One turn moves every row onto another: examples first, then more rows asked:
rol: -0.190  0.953  2.502  2.197  0.463  0.590  -1.437  -0.544  0.498  -0.298  -0.553  0.215  1.504  -0.857  2.893  1.092  -1.047  0.933  -2.128  -1.371  2.607  0.725  0.666  0.823  0.766  1.407  -0.860  -1.694  -0.026  1.212
foged: 1.407  1.956  0.935  2.025  0.749  -1.404  -0.073  -0.206  0.449  -0.173  -1.155  1.061  2.766  0.710  0.347  0.503  -1.756  1.964  -2.401  -1.195  2.299  -0.368  -0.524  1.308  0.416  -0.393  -0.226  -1.109  -1.456  0.622
puzam: 0.407  1.608  0.994  0.460  0.440  -0.481  0.672  -1.235  0.088  -1.048  -0.821  0.513  0.486  -0.523  1.106  0.611  -1.854  0.753  -3.495  -2.020  0.159  -2.039  0.844  1.799  -0.294  0.244  0.656  0.582  0.297  0.426
metu: 1.069  1.667  2.829  1.942  0.746  0.272  0.979  0.322  1.146  -0.523  -0.175  0.340  1.657  0.524  -0.611  0.438  -1.703  1.905  -2.862  0.099  3.476  -0.978  -0.017  0.385  -0.091  0.819  0.108  -1.319  -0.818  0.552
gipub: 0.410  1.192  2.125  -0.172  -0.113  -1.815  -2.291  0.107  0.076  -0.644  -0.675  -0.478  0.424  -0.593  2.871  0.051  -0.145  1.121  -1.749  -0.567  1.960  -0.330  0.308  0.758  0.543  1.197  -0.827  0.533  0.106  0.449
Sebu: -0.523  0.538  1.838  1.450  1.517  -0.317  0.011  0.106  0.933  -0.465  -1.406  0.180  1.294  0.922  3.300  0.372  -1.281  1.668  -0.653  -0.720  2.001  0.085  1.045  -1.112  -0.904  0.706  -1.659  -0.234  0.461  -0.006
Purol: 0.085  -0.411  1.851  -0.455  2.415  0.622  -0.699  -0.720  0.652  -0.248  -3.254  0.429  0.500  -0.119  1.417  1.266  -0.727  1.165  -1.434  -1.004  3.206  0.704  1.451  -0.399  -0.712  0.375  0.900  0.602  -0.079  0.283
Sakeb: 1.187  0.245  0.692  1.994  1.817  0.745  -1.783  -0.420  1.188  0.188  -0.735  0.606  0.658  -0.702  2.622  1.385  -1.512  1.656  -1.701  0.753  2.937  0.303  0.442  0.302  -1.284  0.586  -1.097  -0.820  0.251  0.100
Tuf: 0.997  1.385  2.878  0.678  1.592  0.108  1.527  0.084  0.923  -0.475  -1.079  0.403  1.297  0.431  -1.124  0.340  -1.392  2.409  -2.631  -0.176  3.481  -0.833  0.006  -0.390  -0.422  0.723  0.757  -0.215  -0.552  0.053
rin: 2.047  0.983  1.013  0.805  1.724  -0.540  0.012  0.207  0.532  -0.810  -0.752  0.664  0.758  -0.424  -0.734  0.373  -1.025  2.947  -2.456  -0.957  2.743  0.092  0.458  0.588  0.119  0.343  2.749  -0.005  0.929  0.037
Poda: 0.623  -0.722  2.693  1.338  1.669  -0.630  -2.189  0.110  -0.199  -0.613  -1.128  0.551  0.498  1.122  2.148  0.193  -1.005  0.921  -1.195  -0.328  1.273  -0.461  -0.229  0.898  0.285  -0.564  -0.308  1.387  -0.495  0.421
rogo: -0.186  0.363  2.482  0.273  1.002  0.232  0.297  1.020  1.356  -0.403  -0.966  -0.551  0.865  0.272  -0.100  1.639  0.122  1.363  -2.264  -1.175  1.934  -0.218  -0.548  0.416  -0.980  1.844  1.585  -0.916  -0.072  1.719
zit: 2.357  0.263  1.295  0.958  0.357  0.851  0.595  -1.002  0.690  -0.368  -1.041  0.364  -0.368  0.538  2.072  1.387  -1.379  1.017  -2.012  -1.776  0.935  -0.994  -0.168  0.725  -0.340  -0.150  1.441  0.433  -1.590  0.362
zelod: -0.278  1.328  0.595  2.339  0.773  -1.598  1.152  0.519  1.045  -0.232  -2.071  0.824  0.450  -1.241  1.306  0.750  -1.923  1.556  -2.159  -1.831  2.578  -0.928  1.647  1.423  -0.133  1.802  1.207  -0.835  -0.181  -0.173
vobu: 1.817  1.350  1.258  -0.174  1.190  0.328  -0.441  -0.890  -0.354  -0.761  -1.290  0.395  2.046  0.973  2.312  0.001  0.684  1.114  -1.753  -0.779  0.882  -0.089  -0.143  0.890  1.001  1.164  -0.553  0.902  0.077  -0.598
misur: 0.488  2.163  1.083  1.428  1.404  -0.184  -0.351  -1.470  0.542  -0.854  -2.412  -0.870  1.255  -0.548  0.795  0.120  -0.237  0.839  -3.168  -1.548  1.615  -2.119  0.683  0.459  -0.097  -0.412  1.723  0.005  -0.357  0.781
kopu: 0.211  1.387  2.173  0.492  0.387  0.374  -0.368  -1.700  1.673  -0.600  -1.095  0.054  2.743  -1.406  -0.494  0.274  -0.987  1.416  -1.827  -0.211  2.927  -1.531  1.564  0.086  -0.511  1.315  0.047  -0.417  0.240  -0.851
zenet: 0.510  -1.609  0.664  1.189  0.198  -0.019  -1.035  1.049  0.518  -1.048  -1.394  0.682  0.064  -0.713  1.899  0.432  -0.579  3.051  -0.896  0.164  2.063  -0.012  0.021  1.811  -0.415  0.870  0.458  -0.637  -0.777  -0.261
ranav: 1.196  0.348  1.151  1.477  -0.101  -0.385  -0.849  -2.173  0.798  -0.826  -1.271  0.852  0.569  -0.349  -0.996  0.360  -0.858  1.624  -2.927  -1.582  1.693  -0.569  0.301  2.668  -0.620  0.985  -1.330  0.158  0.189  -0.150
taz: 0.495  1.035  1.795  0.993  3.261  0.294  -0.609  -1.472  0.615  -0.831  -1.283  0.550  0.908  -0.334  2.483  0.490  -0.797  2.312  -1.200  -0.566  1.882  1.183  -0.246  -1.059  -0.462  0.789  -0.842  0.292  0.630  -0.407
sez: -0.263  0.431  0.888  1.127  0.360  -0.684  0.771  -0.518  0.477  -1.350  -1.346  1.048  -0.174  -0.825  0.728  0.841  -2.531  1.364  -2.766  -1.835  0.545  -1.630  1.062  2.288  -0.996  -0.030  1.089  -0.010  -0.137  -0.129
Nebar: 1.075  -0.355  2.399  0.355  0.960  -1.483  -1.605  1.281  -0.249  -0.006  -0.330  -0.444  0.194  0.218  1.889  1.400  -1.034  2.019  -1.701  -0.873  1.208  0.592  0.919  0.972  -0.131  1.680  -0.692  0.517  1.052  -0.653
mepim: 0.560  0.447  2.219  1.828  1.209  1.128  -1.199  -0.141  0.613  0.759  -0.890  -0.004  -0.323  -0.085  2.343  0.672  0.166  1.164  -1.720  0.713  1.513  0.144  0.891  -0.760  -1.513  0.608  0.346  -0.064  1.038  0.387
kog: 1.343  0.669  1.199  0.490  0.059  -0.452  -0.288  -2.103  0.791  -1.649  -0.511  0.966  -0.222  -0.671  -0.254  0.231  -1.921  2.005  -0.938  -1.980  2.510  -0.792  1.054  1.507  0.484  0.478  -0.097  1.165  -0.517  -0.646
fon: -0.021  -0.323  2.372  0.518  1.111  -1.362  -1.879  0.397  0.518  -1.153  -2.762  0.906  -0.311  0.352  1.933  -0.237  -0.335  0.526  -1.285  0.127  2.207  0.271  0.604  1.755  -0.292  0.456  0.278  0.459  0.432  -0.822
fot: 0.706  -1.231  1.101  1.579  0.562  0.041  1.182  -0.053  0.662  -0.725  -1.162  0.322  1.440  0.095  1.932  0.287  -1.523  2.383  -3.687  -2.805  1.489  -0.569  -0.022  1.406  -0.421  1.147  0.008  -0.269  1.184  -0.491
tupun: -0.443  0.716  2.769  0.724  0.527  0.665  0.595  0.570  0.515  0.361  -0.742  0.824  2.789  0.675  1.463  0.678  -1.568  0.345  -1.597  -1.244  3.333  -1.305  0.076  0.432  0.586  -0.044  1.152  -0.433  -0.514  -0.824
Dem: -0.189  1.269  2.456  1.586  0.719  -0.146  0.129  -1.602  2.187  -0.978  -1.425  1.574  1.069  -1.064  -0.858  0.592  -0.896  1.168  -0.804  0.042  2.173  -0.702  0.656  0.672  -0.591  2.104  0.251  -0.503  -1.059  0.615

zit goes to -> rogo
kopu goes to -> kog
Now find these:
metu goes to -> puzam
Purol goes to -> zenet
Poda goes to -> mepim
foged goes to -> misur
fon goes to -> Sakeb

